Each path below is one point turned by a fixed rotation once a step. After each direction that follows a path, write how fast that rotation turns it, in degrees per step (0 if it stays still).
Each turn is a multiple of 5 degrees from 10 to 175, or 0.
Each row of a path follows its step; steps can be skipped.
path 1
step 0: [-0.29 -0.68 -1.94  1.28  0.42  0.21 -2.27 -2.41  1.72 -1.39 -2.88  0.95
 -1.92 -1.19  0.03 -0.50 -0.56 -0.55  1.11 -2.52 -2.35 -0.22 -0.03 -1.61
 -1.35  2.89 -1.90 -2.08 -1.05  0.16 -1.17  0.22 -0.64 -1.83  0.05 -0.42
 -2.85 -0.86  1.29  0.00 -0.99 -1.73 -2.25 -2.85 -0.74 -1.01 -0.24  1.52
  0.42  0.00  1.35  2.88  1.19 -0.98  0.04  0.44 -1.51 -1.37 -0.94 -1.50
 -0.55 -0.06]
step 1: [-0.29 -2.40 -1.71  1.61 -1.07  1.05 -0.94 -1.20  1.24 -1.09  0.47  0.43
 -1.81  0.00 -2.57 -2.31 -2.77 -0.94  0.11 -1.80 -1.39  1.65  0.00 -1.46
 -2.57  1.85 -2.23 -0.99 -0.22  0.19 -0.44  2.23 -1.88 -0.52  2.16 -0.69
 -0.83 -1.05  0.67 -1.46 -1.91 -1.58 -0.56 -1.48  0.26 -1.11 -0.50 -0.97
  2.52 -0.76  0.01  0.49  1.53  0.27  1.46 -0.07  0.10  1.80  0.31 -3.25
 -1.14 -2.15]
step 2: [ 0.99 -2.81 -0.58  2.11  1.24  0.37 -0.50 -0.43  1.80  0.22 -0.51  0.04
 -1.26 -0.89  1.46 -4.48 -1.16  0.18  0.59 -2.66 -0.66  0.50  0.53 -0.67
  0.08 -2.56 -0.78  0.51 -0.24  1.17 -1.07  2.32  0.45  0.26  1.62 -0.91
 -3.19 -1.31  2.06 -0.45  0.79 -0.38 -0.82 -1.96  1.93  0.73 -1.52  0.69
  1.79 -0.55 -0.37  0.13  2.91  1.66 -0.06  0.33 -0.79  1.31  0.56 -2.72
 -1.10 -0.92]
step 3: [ 1.04 -3.42  0.27  1.01 -0.25  0.46  0.05 -2.19  2.06  0.77  1.03 -0.48
  0.50 -1.51  1.18 -2.46  0.35  0.67  0.34 -0.66 -0.64  0.71  1.06 -0.40
 -0.09 -0.67  3.24 -0.36 -0.90  2.00 -1.70  2.12 -2.73 -0.54  1.30  1.27
 -1.63 -1.76  0.69 -1.89 -2.02  0.16 -1.15 -3.49 -0.87  0.82 -1.03  0.95
  0.75 -0.91  0.33 -1.65  2.37 -0.27 -0.78 -2.70  0.33 -0.83  0.01 -2.31
  1.21 -0.54]
step 4: [ 0.50 -1.33 -0.56 -0.48 -0.13 -1.03 -0.37 -0.12  1.19 -0.52  0.19  0.79
 -0.09 -1.76  2.29 -1.50  0.36  1.57  1.35  1.92 -2.07  1.26 -0.46 -0.89
 -0.13 -1.37  1.09 -2.07 -1.12 -0.13 -1.00  3.17 -2.52  0.16  1.25 -0.25
 -0.02  1.60  0.39  1.24 -2.18 -0.04 -3.41 -1.13 -2.63  1.03 -1.87  0.28
  0.66 -2.44 -0.13 -0.37  2.34  1.41 -3.07 -1.01 -0.46  1.70  1.94 -2.22
 -0.09 -0.50]
step 7: [ 0.47  0.81 -2.62  1.40  1.89 -3.39  1.37  1.17  1.02 -1.25 -0.20  0.87
 -0.12  0.18  0.09 -2.91  0.15  0.83 -0.71 -2.24 -0.71  3.14  2.43  1.42
 -2.54  0.40 -0.98 -1.02 -0.78  1.80  0.76 -0.22  0.61 -0.71  1.55 -1.95
 -1.64  0.62 -0.08  0.23 -0.61 -2.16 -2.32 -0.98 -0.82 -0.50 -1.64 -0.61
  1.40  0.76  0.07 -0.22  1.52  0.92 -0.08  0.71 -0.69 -0.53 -1.50 -4.03
 -0.56 -0.42]
step 8: [ 1.53 -0.65 -0.69  1.20  1.57 -1.11  0.67  0.24 -0.11  0.22  1.85  0.93
 -1.68  0.60 -1.53 -1.82  2.03 -1.50  0.10 -1.48 -0.85  1.83  0.79  1.53
 -1.40 -0.80  2.31 -0.72  1.82  2.08  0.35  1.37  0.30 -0.20  2.07  0.43
 -0.56  0.83  2.26 -0.61 -0.50 -2.24 -1.53 -2.39  1.32  1.35  1.28 -2.15
  0.35  0.17  2.21 -1.25  3.37 -0.07  1.01 -1.43  0.63 -0.48 -0.60 -4.26
 -0.40  0.11]
step 9: [-0.73 -0.71  0.30  1.87  2.31 -2.28 -0.45  0.36  0.16 -1.26  0.37  2.57
 -1.07 -0.88  2.54 -1.04  0.03  0.27  1.94 -0.59 -2.20  0.21  3.26  0.38
  0.50 -0.07  2.89 -2.50  1.07  0.49  0.82  1.30 -0.35 -1.03  1.01  1.34
 -1.87  0.33  3.91  0.58  0.30  0.25 -2.06 -2.23 -1.19 -0.66 -0.45 -0.77
  0.36 -1.24  2.64  0.25  1.33 -0.31 -0.09 -1.83 -0.12  0.06  0.39 -2.01
 -0.87  1.92]
step 15: [ 0.61 -2.29  0.39  2.34  0.12  1.78  0.00  0.01  1.81  0.87  0.33  0.77
  0.89  0.30  0.63 -1.22  0.52 -0.67 -0.33  2.99 -0.46 -0.60  0.81 -1.30
 -0.96  1.12  1.14 -2.52  1.19  0.51 -0.09  4.47 -1.17 -1.41  3.16  0.67
 -0.18  1.41 -0.47  0.20 -0.79 -0.36 -2.58 -2.71 -1.62  1.22 -0.34  1.30
  0.11 -1.57  1.14 -0.34  1.00 -1.40  0.60 -1.84 -1.71 -1.96  1.45 -2.89
  0.30  0.07]
[-0.76 -0.40 -0.22 -0.21 -1.29 -0.48 -0.67 -0.40  0.36  0.20 -0.31 -0.28
  0.23 -0.12 -0.05 -0.56  0.09  0.32 -0.11 -0.11  0.29 -0.17  0.18  0.19
  0.51 -0.26  0.15  0.56 -0.13  0.31  0.22  0.71 -0.15  0.28 -0.17  0.37
 -0.46  0.00  0.20 -0.56 -0.24 -0.22 -0.10  0.40 -0.11  0.18 -0.04 -0.05
 -0.25 -0.01 -0.40 -0.29 -0.21  0.65 -0.32  0.20  0.03  0.15  0.88  0.44
  0.43 -0.10]	40
[ 0.11  0.70 -0.66  0.10 -0.49 -0.32 -0.33 -0.47 -0.12 -0.02  0.33 -0.18
 -0.38 -0.45  0.73  0.40  0.05  0.11 -0.21  0.04 -0.20  0.65  0.31 -0.08
 -0.22 -0.04 -0.03 -0.52  0.86 -0.19  0.29 -0.02  0.05 -0.24 -0.45  0.36
 -0.22 -0.39  0.42 -0.45  0.16 -0.22  0.46 -0.02  0.67  0.32  0.16 -0.10
  0.06 -0.80  0.09  0.64 -0.05 -0.12  0.82  0.22 -0.27  0.51 -0.37  0.15
  0.46 -0.17]	35
[ 0.30  0.29 -0.33 -0.57 -0.43  0.05  0.15  0.38 -0.09 -0.14 -0.19  0.40
 -0.58  0.62  0.80  0.42  0.04  0.67  0.90 -0.61 -0.27  0.48 -0.83  0.16
 -0.11 -0.20  0.05 -0.06  0.09 -0.12  0.08 -0.28 -0.26  0.06  0.12  0.24
  0.45 -0.06 -0.32 -0.26 -0.64  0.69  0.21 -0.31 -0.36  0.06 -0.07  0.48
 -0.73  0.23 -0.38  0.05 -0.02 -0.02 -0.66  0.15  0.03 -0.11  0.08  0.30
  0.39 -0.29]	55
[ 0.11  0.94  0.11 -0.30 -0.12 -0.03  0.83  0.55  0.14 -0.48  0.04  0.27
  0.29 -0.28 -0.05 -0.32  0.52  0.11 -0.33 -0.39 -0.68  0.16 -0.08  0.94
  0.35  0.36  0.12 -0.28 -0.20  1.07  0.47  0.19 -0.12  0.04 -0.67  0.28
  0.16 -0.13  0.21  0.66 -0.17 -0.03  0.07  0.13  0.16 -0.04  0.29 -0.36
  0.24 -0.24  0.20 -0.63 -0.14  0.59 -0.14 -0.22  0.25  0.25 -0.20  0.04
  0.03  0.37]	25
[-0.15  0.40 -0.48  0.55  0.22  0.28  0.74 -0.01 -0.58  0.40  0.01  0.73
  0.34 -0.26  0.58 -0.03 -0.73 -0.02 -0.31  0.01  0.24 -0.20 -0.26 -0.60
  0.06 -0.26 -0.16 -0.04  0.37  0.59  0.78  0.15  0.54  0.14 -0.16 -0.65
 -0.12 -0.03  0.13  0.06 -0.29 -0.38 -0.37  0.12 -0.10  0.37 -0.15  0.23
  0.07 -0.07 -0.52  0.20  0.39  0.42 -0.14 -0.05 -0.47 -0.95  0.42  0.50
 -0.18 -0.15]	140
[ 0.49  0.16  0.32 -0.29  0.13  0.03  0.50 -0.20  0.11  0.66  0.57 -0.23
  0.07 -0.27  0.03 -0.50  0.02 -0.44 -0.33  0.11 -0.14 -0.15 -0.67  0.06
  0.00 -0.77 -0.13 -0.41 -0.07  0.16 -0.01 -0.56 -0.53 -0.52  0.37 -0.05
 -0.75 -0.45 -0.14  0.19  0.00 -0.37 -0.34  0.17 -0.33 -0.12 -0.59 -0.05
  0.27  0.04  0.10  0.26 -0.46 -0.20 -0.57  0.10  0.04  0.62  0.34 -0.07
  0.98 -0.80]	25
